128 stands for zero in the data rows.
Here is a table of points, one per row:
[179 169 176 107 120 175 194 105 176 157 114 164 141 129 133  60  93  77 178 104 113 110 105 108 152 123 166 105 122 138 112 110  87 126  97 105 161 193 146 210 155 145 113 145 160 107 130 113]
[136 107 138  96  54 103 111 143 129 143 160 168 137 117 146 121 102 148  66 111 139 129 176 109 123 126  88 108  74  79  89 132 130 139 114 130 123 124  64 150  74 125 132 139 130 100 182 168]
[125 120 137 123 143 178 122 111 126 115 118 181 171 133 155 155 157 110 140 105 127 169  86 170 119 113 135  94 128  93 129 130 124 151 122 133 121 104 212 110 168 173 166 157 114  74 119 224]
[115 122 124 103 108 135 161 115 101 143 117 101 136 154 111  59 100 170 211 145 100  99  98 137 105 123  99 141 153  85  97 209 136 193  88  94 123 116 147 155  96 114 101  94 101 102 102 121]
[126 128  81 104 142  96  94 156 152 201  86 136  84 177  75 164 183 114 141  71  98 124 117 173 136 100  73 118  94 123 179 145 116 110  96  89 186 130 133 144 123 113 108 149 119 157 164  99]
[172 164  99 138  70 153 130 135 145 105  99  39 190  98 109 130  69 156 102 133 145 138  67 157 161 158  61  98 119 114 124 128  90 106 129 153 163 108 122 111 116 113  99  87 104 126 112 105]
[126 116 111  66 125  83 101 207 124 114 173 159 111 188  61  96  86  83 121 131  87 111 100 139  79 155 128 108 149 112 172  71 147 155 158 155 108 154 156 167 149 141  84  90 101 164 169 125]
[ 91 147 120 104 112 146 146  78 124 153  93 145  71 110  94 127  98 124 127  95 121  88 131  63 123 143 124 150 105  66 109 108  66 118 148 156 145 186 167 125 129  86 120 111 106 183 113 165]
[ 93 126 105 116 141  91 150 132 132 133  86 183 140 117 129 163 153 156 109 168 164 134  67 187 131 148 109 110 137 155  56 127 187  95 120 123 113 196 169  76 152 145 142 133 174  82 157 157]
[154 144 184  85  91 118 101 110 122 157 166 168 132 181 167 106 108 157 121 207 138 161 131 158 159 128 153 143  72 160 140 117 126 156 169 180 126 133 136  95 114 108 173 148 105 153 101  82]
[ 83 151 152 178 145 102  92  93 113 128 157 111 145 194  66 134 119 137 106 153 159 135 137 160 132 108 146  40 178 132  87 146 163  98 108  98 109 164 136 125 163 175 144 180  96 169  96 188]
[ 78 101 116 115  58 174 164 173  92  91 167  76  67  88 173 152 141 184 135  97 125  97 149 141  86  73 164  82 104 169 148  86 126 150  65  83 123 117 135 107 179 139 111 104 128 184 151 100]
[ 97 114  59 151 119 154 109 122  79  94  74 117 175 117 135 117 103 131 107 103 122 124 106  86  81  89 188 146 112 182 132 133 169 160 141 164 133 134 133 165  75 110 154 174 142 150 176  91]
[144  80 105 144 128 106  92  77 133 100 120 103  72 103 131 140 148  90 147 174 124 130  95 150 135 169 173  74  95  65  90 188 190  67 112  88  91 136 132 142 173 140 161 153  84 128 177 128]
[156  54 122 135 197 169 187  98 148 117 144 113 129 115 131 129 146 233 125 129  93 120 101  79 150 134 124  99 101 184 186 133 126 166 155 123 121 163  97 105 133 142 135 141 127 193 201 150]
[165  71 106 147 137 138 165 181 143 157 107 126 160 106 152 112 105 131  95 142  86 135 163 176  97  88 162 120 189  93 120 131 126  73 152 120  99 147 138 103 121  74 147 136 117 117  79 173]
[150  94 170 187 144 144 151  80  86  86 144 144  76 129 146 132 141 164  89  93 107 120  83 138  82  97 177 151  82 172 125  97 128  70  80  97 110 126 138 111 115 161  12  36  92 173 127 116]
[ 62 130 159 116 118 168 151 143  91 118 129 197 138  95 170 146 157 107 113 129 134 129 110 130 176 150  71 129 145 117 163 184 162 106 177 147  94 130  84 156 141 131  99 100 148 166  72 106]
[176 159 111 115 205 151 147 138 147 147 217 140 112 118 161 170 169 158 150 121 161 126 185 154 154 176 187  75 153 124 147 156 155 103 163 185 158 139 176 146  82 105 110 135 159  88 103 132]
[ 66 143 141 106 138 101 116  76 157 172 110 108 154  85 134 112 109 120  47 131 119 105 155 143 107 146 151 139 120 135 184 163  95 162  98 107 137 119  99 119 145 140 122 115  58  69  96 113]
[177 104 192  75 115 108  96 124 143 135 203 141 150 100 113 193 131 113 144  96 125 120  89 135 131 132 135 166 158 170  90 157 103 156 124  97 115 104 107 113  98  78 157 171 120 138 125 101]
[144 164 148 129 168  90  67 185 142 179 123 143 144  88 174 107 130 136 139 139 155 126 116  86 127 135 129 110 152 194 103 167  88 101 140 156 151  63 100 146 143 134 132 103  98 162 142 165]
[146 179  60  79 121 113 155  71 176 110 161 130 130 125 120 114 120  97  97 156 150 137 121 104  96  59  92 168 130 134 120 149 138 133 124  97 148  66 138 141 127 131 129 105 136 167 102 143]
[125 100 132  81  43 125 148 134 116 119 119  83 121 105  81 149 187  75 128 142 179 173 106  74 100 107 114 138 153 141 158 107  99  84 102 127  98 127 106 113  85 100 139 127  59  85 114 130]
[108 112  96 180 147 161 113 138 139 130 132 148 112 152 111  95  95 132  82 122 144 142 108 112 153 157 170 134 139 163 168 122 124 170  59  88  71 113 127  87  97  81 154 127 227 145 140 108]
[ 96 149 157 124 117 126 112 144 126  89 186 126  94 130 107 106 110 172  98 142 122 161 153 120 122 114  86 182 103 147 132 190  87  76 133 159 141 138 129 174 151 119 149 134 160  65 135 145]
[152 105 117 126 125  98  78  87 137 163  96  78  53 111 143 111  80 106 122 144 150 117  62 121 111  65 124 105 137  94 133  90 168 130 146 162  68 102 108 107 137 137 105 136 160  50  93 173]
[ 78 160  99 171 132  78 140  75  76  92 130 116 180 146 136 124 116 153 194 118 132 165 129 103 112 146 168 111 111 141 170 106  89 130 149 112  91  77  92 114 123  86 120 143 194 120 157 123]
[ 85 142 110 166 130  84  72  99 157 131 165  63  99 116 186 151 167 126 141 103 118 140  82 166 111 101 158 126 202  72  90 126 126 116 149 149 136 216 141  94 149 183 170 136 159 140 159 119]
[ 93 109 117 118 181 128 114 170 151 121  79 126 137 131  94 165 152 107 112 169  95 121 136  53  81  91 119 121  79  80  77 135 106 126  98 143 135  97  95  89 145 143 109 124 136 100  45  57]
[159 121 108  54 112 158 121  90  79 129 125 107 157 111 105 123 115  94 120 162 151 177 183 138 183 152 168 155 158 129 123 158 119 114 129 128 184 112 106 111 140 154  83  79 171 149 159 149]
[122 159 163 141 231 165 159 123  43  86 123 127 132 121 119 118  89 157 112  85 132 125 117 109  90  72 124 121 119 112 138  72 158 106  93  66 141 125 104 131 116 109 172 121 101  96 183  77]
[133 110 138 121 116 125 154 139 117  90  66 146  36 209 151 163 104 106 142  99  96  88 130 113 181 199 132 144 168 143 151 127 129 121 130 148 187  90 123 156 117 156 163 142 125 129 109 137]
[111 126 109 106 126  95  87 138 118 117 120  74 143 135  43 116 160 103 159  62  53  57 119 131 189 161 131 149  77 144 107  62 174 107 129 140 115 129 120 158 121 110 131 103 113 139  93 168]
[ 72 152 119 162 136 162 163 116 158 149 139 154 126  96  93 149 121  85 156 169  62  77 182 146 152 108  92 123 166 146 111 110 103 132 141 156  73 100 150 134 105 146 116 107  95  91 175  83]
[115 150 180 123 163 117  99 129 152 118 108 105 116  65 163 121 100 131 164 177 151 180 178 145 124 150  72 157 148 139 133  96 160 134  79 102 151 145 119 173  95  95 115 141 120 168  96 160]
[129  65  95 153 107 106 124  74 138 171 155 120 178 147 170 125 142 166 101 124 149 145 122 119 149 166 101 123 178  83  96  80 167  59 109 128 107 109 189 167 192 191 171 180 129 157 126  98]
[ 99 177 113  96 126 149 134 159 181 162  72 121  95 218 179 129 126 137 151  72 142 172 157  82 157 155 142 145 125 147  96 111 142 144 156 114  91 157 130 137 134 124  98 101  64 110 137 113]
[115 124 158 115 142 123 135 213 121 144 105  68 130 111 129 124 132 116  98 169 156 111 139 131 133 126 136 171 101 114 134 122  88 110 171  80 119 102 162 133 102 165 118 145 174 104 110 125]
[ 92 121 115 184 161 121 156 155 126 117 177 145 139 105 136  47  79  78 138  83 166 151 116 136 163 151 134 153  82 108 151 132 134 145 136 156 128  95 133  28  97 113 153 174 109 163 146 110]
[129 172 193 141 159 169 162 170 153 123 143 106 195 209 188 184 205 115 113 182 120  77 143 141 130 131 119 173 143 100 147 151 142 146 120 163 152 108 115 124 137  95 112 134 158 153 187 168]
[156  59 175 149 182  92 132 140 133 142 107  94 162 150 154 168 154  79 136 118 163 169 177 139 111 123 114  93 107 147 129 159 100 184 145 161 124 153 144 169 127 142 141  84 171 138 102 131]
[156 129 140 177  87 179 147 123 192 181 104 175 148 160  70 116  96 158 255 131 136 106 175 135  79 108 131 162 122 144 152 152 156  97 146 139 165 149 111 104 141 157 131 110 152 129 134 125]
[160 132 108  75 138 122 111  90 102  53  65 128 125 113 119  84 120 132 129  87 153 113 180 171 110 126  98 127 132 134 123 131  81 138 119 136  44 125  92  89 107 109 147 165 125 122 117  95]
[236 212 196 135  65  81  96 139  99 103  86 178 145  86 115 137 155 134 105 119 108 127 144  90 131 128 135 124 143 113 168 149 151 157 139 121 103 125 158  89 119 126 156 159 158 154 139  90]
[129 121 104 168  84 132 119 107  98 123 149 117 104 139 170  98 133  52 105 146  61  80 140 112 100 134  50 103 116 154  85 101  97 125 147  92 185 127 103  71 120 102 110 116 134  67  84 123]
[161  85  44 181 125  66  60 188 100  84 160 211 138 149 123 142 139 155 183 153 124  91 136 114 190 146 160 169 123 121 162  86  99 171 106 100 161 181 148 179 147 141 105 105  80 112 115 140]
[186 200  88 174 131 190 197 139 123 168 181 127 115 100 106 178 179 135 111 147 159 175 125 151 132 170 107 186 118 144 116 126 127 195 159 149 130 133  88 173 160 156 151 152 142 140 108 149]
[114  91 178 132 107 123 137 139 155 111 112 139 124  87  93 108 150 171 101 116 156 165 148 137 133 113 151 103 146 118 117 103 168 164 199 172 213  85 115 146 138 109 104 121 137  92 114 113]
These points spread out most along one direction. Take the direction at right angles to it along which they spread out most. Then take the direction at right angles to both along which they spread out most. Go by this last direction. For each point below, how far along it does it lie, from 0 to 99? The average is 50, and the first point in the table lies past the average. One standard deviation of the points above along it is 16.
[115 122 124 103 108 135 161 115 101 143 117 101 136 154 111  59 100 170 211 145 100  99  98 137 105 123  99 141 153  85  97 209 136 193  88  94 123 116 147 155  96 114 101  94 101 102 102 121] 41
[115 150 180 123 163 117  99 129 152 118 108 105 116  65 163 121 100 131 164 177 151 180 178 145 124 150  72 157 148 139 133  96 160 134  79 102 151 145 119 173  95  95 115 141 120 168  96 160] 41
[136 107 138  96  54 103 111 143 129 143 160 168 137 117 146 121 102 148  66 111 139 129 176 109 123 126  88 108  74  79  89 132 130 139 114 130 123 124  64 150  74 125 132 139 130 100 182 168] 35
[115 124 158 115 142 123 135 213 121 144 105  68 130 111 129 124 132 116  98 169 156 111 139 131 133 126 136 171 101 114 134 122  88 110 171  80 119 102 162 133 102 165 118 145 174 104 110 125] 37
[ 78 101 116 115  58 174 164 173  92  91 167  76  67  88 173 152 141 184 135  97 125  97 149 141  86  73 164  82 104 169 148  86 126 150  65  83 123 117 135 107 179 139 111 104 128 184 151 100] 81
[111 126 109 106 126  95  87 138 118 117 120  74 143 135  43 116 160 103 159  62  53  57 119 131 189 161 131 149  77 144 107  62 174 107 129 140 115 129 120 158 121 110 131 103 113 139  93 168] 46
[144  80 105 144 128 106  92  77 133 100 120 103  72 103 131 140 148  90 147 174 124 130  95 150 135 169 173  74  95  65  90 188 190  67 112  88  91 136 132 142 173 140 161 153  84 128 177 128] 44
[165  71 106 147 137 138 165 181 143 157 107 126 160 106 152 112 105 131  95 142  86 135 163 176  97  88 162 120 189  93 120 131 126  73 152 120  99 147 138 103 121  74 147 136 117 117  79 173] 38
[ 93 126 105 116 141  91 150 132 132 133  86 183 140 117 129 163 153 156 109 168 164 134  67 187 131 148 109 110 137 155  56 127 187  95 120 123 113 196 169  76 152 145 142 133 174  82 157 157] 47
[156 129 140 177  87 179 147 123 192 181 104 175 148 160  70 116  96 158 255 131 136 106 175 135  79 108 131 162 122 144 152 152 156  97 146 139 165 149 111 104 141 157 131 110 152 129 134 125] 60
[179 169 176 107 120 175 194 105 176 157 114 164 141 129 133  60  93  77 178 104 113 110 105 108 152 123 166 105 122 138 112 110  87 126  97 105 161 193 146 210 155 145 113 145 160 107 130 113] 55
[122 159 163 141 231 165 159 123  43  86 123 127 132 121 119 118  89 157 112  85 132 125 117 109  90  72 124 121 119 112 138  72 158 106  93  66 141 125 104 131 116 109 172 121 101  96 183  77] 75
[ 99 177 113  96 126 149 134 159 181 162  72 121  95 218 179 129 126 137 151  72 142 172 157  82 157 155 142 145 125 147  96 111 142 144 156 114  91 157 130 137 134 124  98 101  64 110 137 113] 51
